Named moves (each a turn or a mirror), then the moves between two rows, first move first; the first pair answered:
move mur:
[-10.7 -40.1  -2.2 -20.0   3.3   6.0  -8.7  28.2 -14.3   0.0   4.7  10.9
  39.4 -35.9  -8.0  -4.9]  ->  [ 11.6 -24.9  -0.3 -20.2  -5.5   4.4   0.1  36.4  14.0  -3.2 -35.3   5.3
  30.3 -21.2  24.3  18.1]
[ 25.0  -7.8  16.9   8.8  12.4   4.8 -17.8 -21.8  19.5   1.6  -4.6   5.7
  10.6  16.4  -9.0  25.1]  ->  [ 16.2 -11.6  15.3   9.2  17.3   5.1 -21.1 -24.2   8.1   2.4  10.6   5.7
  14.9  11.4 -23.1  17.1]
[  8.3   5.0 -18.6  15.7  17.8  -2.1  28.0 -35.6   7.6 -10.3  49.1   2.2
  -5.8  -1.3  -6.9 -13.4]  ->  [ 24.0  19.7 -19.2  18.7   8.2  -3.6  35.0 -29.8  29.4 -13.9  13.3  -2.5
 -15.2   9.5  20.5   6.7]
[-13.3  -6.3  -4.1  15.3  25.3 -10.2   8.6 -14.0   4.4   4.5  37.1  14.9
  16.8 -19.8 -35.1 -23.7]  ->  [ 19.4  17.8  -3.4  16.3   6.7 -13.8  20.4  -1.4  48.5  -3.8 -30.2   5.5
   2.0   0.2  20.1  13.4]
move kol:
[ 20.2  -0.3 -10.7   1.0  -3.4  18.1   5.2   8.4   9.0 -12.2 -22.3  10.1
  18.9  -2.4   4.6  27.6]  ->  [ -0.5  16.4 -21.8 -17.5  13.6   2.6  12.7 -10.9 -21.9   7.6 -11.2  -8.9
  -2.4   6.2  13.2  19.8]
[ 11.2  -5.5   2.6  17.2  16.1 -13.7   9.1 -26.1   5.8   3.8  13.4   9.6
  -5.8 -12.8  -3.7   3.7]  ->  [  8.2  -8.1   3.5  16.7  17.4 -15.1   8.4 -25.2   5.2   2.8  15.9   9.0
  -3.6 -15.3  -2.1   0.6]
[ 10.3  14.6 -18.0   1.6 -14.8 -29.5   6.4  -3.1 -22.9   8.1 -19.8  -5.7
  -9.3  36.8 -18.0 -19.5]  ->  [-16.4 -11.3  10.0   5.5 -11.0 -26.3  -4.7  14.1 -36.8   7.8   5.5  -6.0
   9.5  17.2 -18.5 -33.6]
[ -4.6  11.3   2.0  25.1   6.5  -9.4  31.7 -21.9  17.5  -1.2  15.3  -9.6
 -17.2  10.3  -2.9   6.0]  ->  [-21.9  -3.2  18.6  25.2   9.5  -8.3  23.6 -14.0   7.2  -2.8  29.7 -11.7
  -7.3   0.0  -2.9  -2.3]
move Bulo:
[-40.8  -6.8  43.1   1.1  39.3 -23.2  21.9 -19.4 -12.8   3.3  63.6  -2.7
   1.1  -5.8   9.1 -38.4]  ->  [ -4.4 -52.9  37.1  -2.2  -7.8  20.9 -33.0  21.4   3.2 -20.6  22.6  25.5
  59.9 -23.1 -11.6  -3.8]
[ 10.4  16.3 -14.9  -4.4 -25.4   5.6 -12.8   0.7  -8.5 -28.7 -21.2  30.8
  10.4  -2.0   0.1  19.2]  ->  [ -4.0  41.9 -15.5  -7.2  -3.5 -14.5  10.3 -21.1 -18.0 -14.8  -2.1  16.6
 -19.4   8.7   8.6   2.0]
[-28.7   2.6  37.7  -3.6  -2.7   8.5  24.8   2.2  12.3  -2.8  14.1  -0.6
  17.5 -17.4  -4.3 -21.2]  ->  [ -5.9  -6.9   4.8 -20.7 -21.7  28.9  -4.3   4.4   2.1  -4.0  -9.2   9.2
  34.2 -15.9 -28.5  -1.0]

Between the rows of a pair lie two moves.
[-15.2   1.1  10.1  11.7   3.1  -3.7  22.3 -12.9  -4.2   5.2  27.3 -11.5
  -5.6   6.7  -2.7  -3.6]  ->  [  1.8 -16.7  17.6  15.8 -16.3  14.9   6.4  10.1  13.4  -8.5   2.2   0.4
  14.7   1.1   1.7  13.4]  Bulo then mur
[  1.1  18.6   4.8   7.1   5.4 -10.2   5.8   4.9   0.1  16.7 -19.7 -12.3
  -8.7  19.4  33.4  11.4]  ->  [ -7.1   9.8   9.7   1.8   7.5  -7.7  -4.3  10.1  -7.7  16.0 -19.4 -15.6
  -3.1  14.3  33.9  10.0]  Bulo then kol
[ 27.4  -3.7 -53.5  12.5 -13.3   2.8   9.7 -19.0  45.5 -12.0 -29.9  -5.1
  -8.4  -2.3   5.9   5.5]  ->  [-10.5 -12.0 -42.9  18.8  15.7 -12.2  19.7 -35.9  12.5   0.3  33.5  -8.1
 -13.3 -14.5 -22.8 -33.4]  Bulo then mur
[ -6.2  23.6 -14.5 -24.1 -17.3  -8.9 -40.9  -3.7 -75.8   0.9 -12.2 -53.0
  17.2  -2.2  10.1  23.8]  ->  [ 44.3  22.4 -20.0  -2.4 -42.9   8.6 -35.8   7.0 -22.9 -24.8 -48.7 -26.9
  25.9   4.4   0.6  47.4]  kol then kol
[ 31.8 -28.1 -18.6  34.3   3.4  17.7  -0.5  -9.1  12.0 -26.6  47.4  23.8
  35.8  -1.7 -62.0  -4.6]  ->  [ 58.1  26.9 -55.9  13.6   6.9   1.0  22.5 -34.2  21.2 -13.4   0.1   3.7
 -11.8  36.8 -31.3  20.7]  kol then mur
[-19.6 -18.5  29.7  39.7  16.0  -3.7  -0.9 -11.2  -1.6  -2.6  24.3   5.1
  -0.8 -18.2  20.0 -31.4]  ->  [ 39.7  -1.9 -25.9  32.2  -9.4  14.2 -12.2 -22.3  21.0  -8.3 -23.1  22.1
  -2.7   5.4  -8.9   3.1]  kol then Bulo
[ 30.4  -2.0  -5.2  12.3 -13.1  -3.3  12.4   2.8  27.7 -12.6 -19.5  15.7
   3.9  10.0   2.2  -2.9]  ->  [  8.6 -10.5 -13.1   8.5   0.5  -5.4   6.4 -10.0  -3.8  -4.2  20.3  18.3
   7.5  -0.8 -30.6 -25.7]  mur then Bulo
[-11.3  -1.9  18.5  21.9   6.4  -8.8  46.3 -10.7   6.7  -8.5  40.6  -1.4
  -4.9  15.3 -17.9 -26.6]  ->  [ 12.9   2.9  18.4  30.0  -5.7  -3.5  50.1  -3.1  34.2 -18.8  16.1   4.3
  -4.2  22.0 -10.0 -11.7]  kol then mur
[  1.4  40.7  18.9   0.6   0.8   7.5  12.8  -9.8   4.1  11.0 -49.4 -16.5
 -31.0  12.1  25.7 -16.9]  ->  [ -1.0   4.2  50.9  22.2 -11.7  25.1   0.5  18.4  18.7  -9.0 -40.8   1.3
   2.9 -10.7  18.5 -21.3]  kol then kol
[ -0.6  12.7  17.0  35.1  27.4   3.2  58.0   0.9  21.8 -18.2  50.1   0.9
   1.7 -13.4  -8.7 -14.9]  ->  [ 35.1  42.6 -53.5  -8.2  11.6  12.7  34.5 -20.5   2.4  -2.5   0.3  -7.1
 -13.2  16.7 -21.4  20.9]  Bulo then kol
[  9.8  24.1  -8.5  -8.0 -10.9 -13.4  40.4  -5.5  28.0   7.2 -48.5  -4.3
 -39.1  -0.3 -17.2  56.8]  ->  [ 10.0   6.9  11.9   4.4 -19.8  -5.0  35.0  14.4  42.8  -4.8 -51.6   3.9
 -24.7 -10.5  -9.2  58.8]  Bulo then Bulo
[-20.0  16.6  24.1   0.5  25.4 -10.9  17.1  -6.1  -1.1  13.8  33.0  -8.2
 -29.8  -8.4  21.4 -13.3]  ->  [ 12.0 -14.7  26.2   0.6 -12.5  21.9 -15.3  30.7  24.5  -7.8 -13.4  12.6
  10.1 -18.0  24.2  20.4]  mur then Bulo
[-39.2 -12.1  10.4 -14.2   7.3  -1.9 -17.8  -2.2 -39.2  12.9  28.1  -9.2
  10.2  -5.3  -6.4 -19.5]  ->  [ -5.4   0.5  21.5  -8.4 -16.3   2.4 -10.8  20.9   9.6  -0.3 -34.0 -11.9
   6.2   7.9  44.5  15.7]  Bulo then mur
[  5.8   7.0 -63.0 -10.7   2.5  14.1   0.7 -46.3 -45.1  26.1   5.7  17.1
  -5.1  13.7 -60.1   5.2]  ->  [ -6.1 -16.7  42.3  66.6   8.1   2.3  49.6  -5.1  39.8 -13.1  26.4  32.5
   3.4  -9.4 -13.3 -21.1]  Bulo then kol
[  4.0 -11.8   6.0  30.5   4.1 -11.6  -0.9  -2.1  -6.3  -0.2  27.6   7.5
   3.4  19.9 -29.7 -45.8]  ->  [ 32.1   2.5 -21.0  24.5  -5.0  -8.2  -2.6  -9.1   3.1  -0.9  -0.1   9.6
  -4.6  35.4 -34.5 -26.5]  Bulo then kol
[ -9.5 -48.8  19.5  -5.7 -13.7  -8.8 -36.3  61.5   1.9 -11.0 -56.1 -17.8
  17.6 -21.2  46.8  34.3]  ->  [-42.7   6.6  12.4 -11.0  32.5 -52.9  15.9  12.1 -19.4  18.9 -13.4 -50.4
 -45.6   1.9  60.7   1.0]  Bulo then Bulo
[ 14.0 -11.3 -34.6 -10.3  10.2  22.9   1.9   8.0 -10.0   0.5   5.9  29.7
  -2.1 -25.8 -19.8   5.0]  ->  [ -2.1 -18.9   5.8  10.8  19.2  12.9  19.5  20.4   9.0  -7.3  16.9  26.2
  -3.8 -36.5   3.0  -9.8]  Bulo then Bulo
[ 12.1   4.7  27.6  40.0   7.4 -21.5  45.9   2.2  61.7 -13.7  25.1   4.5
 -11.4  10.5  -1.6 -28.4]  ->  [ 10.8  16.1   9.2  32.1  15.1 -27.4  49.7 -13.7  47.8  -5.5  33.3   2.3
 -22.1  18.5 -13.6 -31.2]  mur then kol
[  0.5  -1.0   6.6 -10.5 -38.2 -32.3  -1.6   2.4  -4.5 -21.4  28.4 -21.3
 -13.2 -26.5  15.1 -20.9]  ->  [  9.9   3.3 -18.0 -25.9 -45.3 -24.3 -12.0  -6.2 -17.0 -16.0  20.4 -18.3
 -13.1 -20.5   0.4 -10.9]  Bulo then Bulo
[  4.6  33.8  -8.5  -3.3   4.2 -17.9  18.5  -9.9  11.6  -3.7  14.5   0.4
 -10.4  -9.4  -6.4 -19.8]  ->  [  5.0   7.3  10.3   9.1  -8.1  -4.9   7.7  13.0  24.6 -17.9  14.6  12.1
  13.8 -24.1  -5.2 -19.9]  Bulo then mur
[  4.3 -66.8  26.7   9.5  -8.5  27.6 -28.5  36.7  -9.1 -30.2  31.0  45.1
  51.6 -37.6 -49.7  -9.4]  ->  [ 18.4 -39.1 -35.7 -16.1  -2.5  24.5 -33.9  -6.0 -40.0 -11.9  34.8  42.1
  29.7 -17.4 -90.3  -6.5]  Bulo then kol
[ 22.3   5.7 -10.7  14.7  -9.9   6.5 -16.0  -9.3  21.3  -5.3  -3.4  10.5
  10.2  -2.1  -1.7  20.1]  ->  [  1.7  10.3 -11.6  12.3   8.0  -4.1  -6.6 -26.7   0.4   5.6  31.6   4.4
  -3.3  -3.7 -15.8  -0.8]  mur then Bulo
[-25.3 -20.0   7.9  26.8  10.6  22.8   1.9  -9.2  -6.0  -3.2  22.3  17.8
  21.5 -10.3 -30.5 -12.0]  ->  [-19.2  17.8 -25.7   8.8  20.1   9.4  16.4 -36.3 -14.5  13.3   8.6   2.2
 -11.9  16.9 -24.3  -4.9]  kol then kol
[  7.8 -32.2  16.2  -7.5 -11.5  11.1 -17.5   9.1  -9.9 -15.4 -13.1 -19.3
   7.8  -1.9  34.2  15.6]  ->  [  3.0 -17.1 -16.7 -26.2  -2.4   6.6 -20.0 -18.4 -40.0   0.1   3.3 -25.3
  -7.1   6.3   8.8   9.5]  Bulo then mur
[ 40.8  26.1 -37.0 -11.9 -25.9  -9.4 -10.7  22.1  39.1  19.1   6.8  35.1
  10.6   8.5 -42.3 -20.5]  ->  [ 21.6  17.1  13.9  15.2 -16.9 -21.1  10.8  38.6  64.6   8.8  24.0  35.5
  10.0  -3.0 -12.3 -39.0]  Bulo then Bulo
[  4.1  32.4  15.2  16.9  -2.8  -4.7  31.5  -0.1  17.5   4.6 -34.1 -14.3
 -11.8  11.2  42.3  14.4]  ->  [ 11.3 -10.3  16.6  45.3 -11.9  18.9  13.7   6.2  20.1 -13.9   9.8  27.4
  27.9 -12.3 -32.2  -6.5]  mur then kol
[  5.0  10.0   1.6   3.7  -1.8  -4.0  15.2 -11.0   9.2  -3.4  -4.6  -6.5
 -12.0   3.1   1.1  -4.3]  ->  [ 16.1   4.3  -9.2  -1.1 -12.6   5.7   3.9  -5.5   7.5  -7.3 -14.5  -1.3
  -1.4   2.8  -7.6   4.1]  Bulo then Bulo
[ 31.7  22.2 -35.8  -9.5  -6.8  -6.8  25.9 -12.8  26.4 -12.3 -29.3  13.4
 -15.7  22.9 -11.6  33.8]  ->  [-43.9 -29.1  44.7  -4.6  11.3 -10.3  10.9  28.4  -8.7 -10.6  20.2  -1.9
  19.1 -21.8  20.4   1.1]  kol then Bulo
[-15.3  -3.5  17.8  24.3   0.8 -32.7  -3.8   6.9  -5.5  -8.4 -27.3 -15.5
  20.2 -16.2  57.0   3.9]  ->  [ -4.2   0.0 -23.6  -4.6  -9.6 -20.8 -29.6  -4.0 -31.6   1.9 -43.7 -14.3
  25.0  -8.0  36.5  19.2]  Bulo then kol
[-24.6   3.6  33.8  18.2  28.0 -12.5  21.8  -4.3  16.3  -2.4   7.3  -6.5
 -16.1  -1.4  38.1 -14.1]  ->  [-25.1 -12.5  35.0  29.3  24.3  -3.3  12.7  -1.9  14.2 -10.6  26.8  10.5
   0.5 -12.0   8.5 -23.9]  kol then mur
[ 33.7  32.1 -25.4 -22.2   4.9 -27.9   5.9   7.3   6.2  14.9 -11.9 -33.3
 -24.5   7.5  34.0  22.0]  ->  [ 34.6 -20.1  18.1   8.7 -13.6  -5.6 -13.9  49.6  31.4 -14.8  -3.2  -6.0
  23.4 -25.7  22.7  17.9]  kol then kol
[ -8.1   8.5  51.5  48.6 -35.6   0.7 -17.9  43.6  39.9  -8.4 -39.7 -28.5
 -40.0  -2.7  29.6   6.5]  ->  [  2.1  14.5  28.2  28.5 -45.5   8.2 -34.1  42.0  27.7   0.5 -62.6 -32.8
 -38.3   6.4  27.4  24.9]  kol then Bulo
[ -7.6  22.2 -17.4   9.2  22.5 -30.3  31.5 -24.3   4.8  24.2  57.0   5.7
 -45.1  12.4 -28.9 -23.8]  ->  [ 24.6  -5.5  30.5  34.0 -13.2  -7.9  22.9  31.7  74.2 -11.5  -9.6  18.9
 -13.0   3.0  24.6  12.7]  mur then Bulo
[-31.6 -15.8  46.2   8.3   7.0  -4.0  10.5  21.8  -9.4  -0.1  40.1   2.1
   4.1 -27.5  14.1 -21.9]  ->  [  7.4  21.1  28.3   3.6  -4.7  -9.4  27.7  17.1  29.6  -4.8 -22.5  -4.9
 -21.3   2.0  52.8  10.8]  mur then kol
[-47.7 -10.3  59.6  -3.2  21.8 -19.7   8.9  18.1 -15.4  16.3  17.0 -22.7
  -8.4 -10.7  60.5 -17.8]  ->  [-12.7 -46.2  22.0 -23.5 -20.0  26.4 -52.7  40.1 -25.2   1.6 -21.5   4.8
  42.3 -22.8  17.0  17.0]  Bulo then mur
[-51.8 -30.3  61.2  12.6  14.9  -7.9   2.7  19.8  -7.4  -4.8  28.0  -9.0
  12.7 -23.5  34.8 -20.2]  ->  [ 12.4 -23.9 -13.5 -27.4 -28.1  27.3 -45.5  21.1 -11.9  -6.2 -52.3   2.5
  26.7  -2.1  12.2  40.7]  mur then Bulo
[-46.7 -13.5  41.8   3.7  14.2  17.8 -14.2  10.7 -16.0   7.5  20.3 -20.1
  -7.3 -21.4  22.1 -39.5]  ->  [  3.1  -8.5  -1.3 -17.4 -22.4  40.9 -42.2  18.4  -1.2   1.3 -52.4 -13.6
   4.3  -1.8  27.2  10.1]  mur then Bulo
[-18.7  27.8 -18.0 -27.9  16.7 -17.7  11.0 -12.6 -26.9   8.3   5.9 -10.3
 -17.2   0.1   6.8  -3.7]  ->  [-33.7 -14.2  24.1 -10.8   5.8  -3.0  -4.2  24.2 -16.3 -10.1  13.4   3.8
  20.9 -27.4  11.5  -9.0]  mur then kol
[ 19.1  14.2 -20.7   8.4 -20.8   7.8 -16.8 -10.7  21.8   4.9 -13.7   2.5
  37.8 -20.9 -12.6 -13.6]  ->  [-14.7  13.5  -5.5   6.8  -2.5  -6.4  -6.8 -18.7   0.7  14.9  20.6  -8.5
  29.7 -27.8  -8.0 -36.3]  Bulo then kol
[-22.0  -4.2  21.4 -11.5   0.7 -14.7   2.8  18.9 -10.6   1.5  -7.2 -22.4
  -5.0  -1.8  23.8  -0.9]  ->  [-12.7 -19.9   9.4 -18.7  -9.9   0.0 -17.0  26.7 -18.5  -2.9 -11.1 -12.3
  13.7  -4.3   5.0   5.7]  mur then Bulo
[-33.3  33.2  13.7 -12.4  27.0 -22.7  14.2 -18.8 -35.5  11.6  23.8 -21.9
 -35.2  -7.5   5.6 -10.3]  ->  [-18.4 -15.7  60.9  15.1  -3.5   5.2  -8.3  35.7   5.4 -18.1  -4.4  -2.1
  15.1 -31.7  21.5   6.4]  Bulo then mur
[-29.8 -22.3 -20.6 -26.1  23.0   0.5 -32.8  29.7 -53.2   4.3  24.8 -22.5
   4.8  12.2  -1.0 -16.2]  ->  [ -9.3  -3.8   6.7 -12.0  12.9  -6.1  -8.2  47.3  -0.8  -9.3 -27.7 -30.8
  -9.2  26.2  62.9   7.4]  Bulo then mur
[-30.0   1.8 -21.8   8.9   9.7 -16.4  -0.6 -16.6 -21.0  14.5  23.4  -8.9
  -8.5   0.7  -3.5   7.6]  ->  [ -4.2 -15.8   0.5  31.2 -11.5  -1.9  -4.6  14.0  25.3  -9.2 -12.6   7.7
  11.5  -5.1  15.0  26.2]  kol then mur
[ -4.8  -9.5   9.2 -17.7 -13.6  13.9 -26.1  31.1 -12.7  -3.0 -20.6 -12.5
  22.7  -4.6  24.5  10.8]  ->  [ -2.1  28.7 -13.9 -20.0   2.2  -8.5   1.8   1.6 -12.3  11.4 -21.1 -23.6
 -15.6  17.7  29.8   7.6]  kol then Bulo
[-36.6   2.5 -12.3  12.4  19.0  -8.9  23.3 -12.5   3.3   7.6  40.4  -8.4
 -29.0   9.7 -36.5  -0.9]  ->  [ -1.0   0.6 -19.9  27.6   2.3   4.0  26.9  -6.1  40.3 -11.0  15.0  11.8
 -21.5  16.6 -44.4  12.9]  kol then kol
[-19.8   8.8 -12.4   2.4  22.0 -12.0   4.6 -24.3 -28.5   9.8  36.7  -4.6
  -9.6   0.8 -20.6 -15.3]  ->  [ 20.3  -5.3  12.2  29.4 -11.2   5.7   4.9  13.4  36.4 -23.5 -20.2  15.0
  10.4   1.7   8.9  16.5]  kol then mur
[ 22.4 -41.9  25.3  12.0 -32.2  27.3 -33.9  38.0  26.3 -30.5 -42.7  13.6
  35.9 -29.0  23.6  21.8]  ->  [-26.5  30.2  26.5  10.3  32.7 -38.7  42.7 -24.6   2.5   5.3  17.2 -29.7
 -49.2  -1.2  51.1 -26.2]  Bulo then Bulo
[  2.5 -11.3  -3.1 -13.6   1.7  -1.7  -4.7  -3.9 -15.7   9.9  18.3  -5.7
   5.5  -6.6 -15.9  -6.7]  ->  [ 25.4 -12.1  -2.4  -3.1 -12.0   4.3  -1.8   4.2  12.9  -2.6  -7.4   5.0
   9.8  -4.1  -8.6   8.7]  kol then mur
[ 14.4   3.6   4.5  -6.8 -10.6  -3.1  -2.9  10.2  14.6  23.3   8.6  -1.0
  16.2 -18.8  -1.6  27.0]  ->  [  8.5  14.5   6.3  -6.1  -1.0 -14.9  10.1   2.2  13.1  29.9  11.7  -9.1
   3.6 -14.1   8.1  19.8]  kol then Bulo
[-27.8 -58.5   2.6 -18.9   3.2  23.7 -13.7 -11.0 -29.9  10.3  27.7  28.3
  40.7 -34.9 -24.9   2.6]  ->  [-48.9 -40.7  20.5  -9.0  26.2   1.0  16.9 -25.7 -28.0  17.2  51.1  14.9
  16.4 -30.5  -6.2 -17.4]  Bulo then Bulo
[-21.7  13.6  13.6   1.9  20.8  -9.0   8.4   8.4  12.3  16.5  -9.6 -23.4
 -14.0  19.4  32.9 -28.3]  ->  [-27.7 -15.6  31.0  16.9  14.7   2.5  -4.5  23.0  17.1   5.8   6.0  -9.4
  10.8   2.5  15.7 -37.0]  kol then mur
[-21.2 -11.9   9.7  13.3  14.2  -8.8  12.0  -0.2  -8.8  -4.3  35.4   8.6
 -15.4  -7.7  -6.7  -8.7]  ->  [ 15.9  -7.5  -4.8   5.7 -14.1   5.3  -2.3  14.9  17.8 -13.5 -24.2  12.9
  -7.0   2.6  11.5  28.8]  mur then Bulo
[ 13.9  11.0 -43.4  -7.0 -10.1  11.8 -27.9 -26.5 -29.5   5.5  14.5  16.5
  17.4  28.0 -58.0   0.6]  ->  [ -4.8  -6.2  38.5  49.3   3.6  -4.2  13.4  -0.1  25.2 -18.7  48.1  23.6
  18.0   9.2 -24.9 -31.6]  Bulo then kol
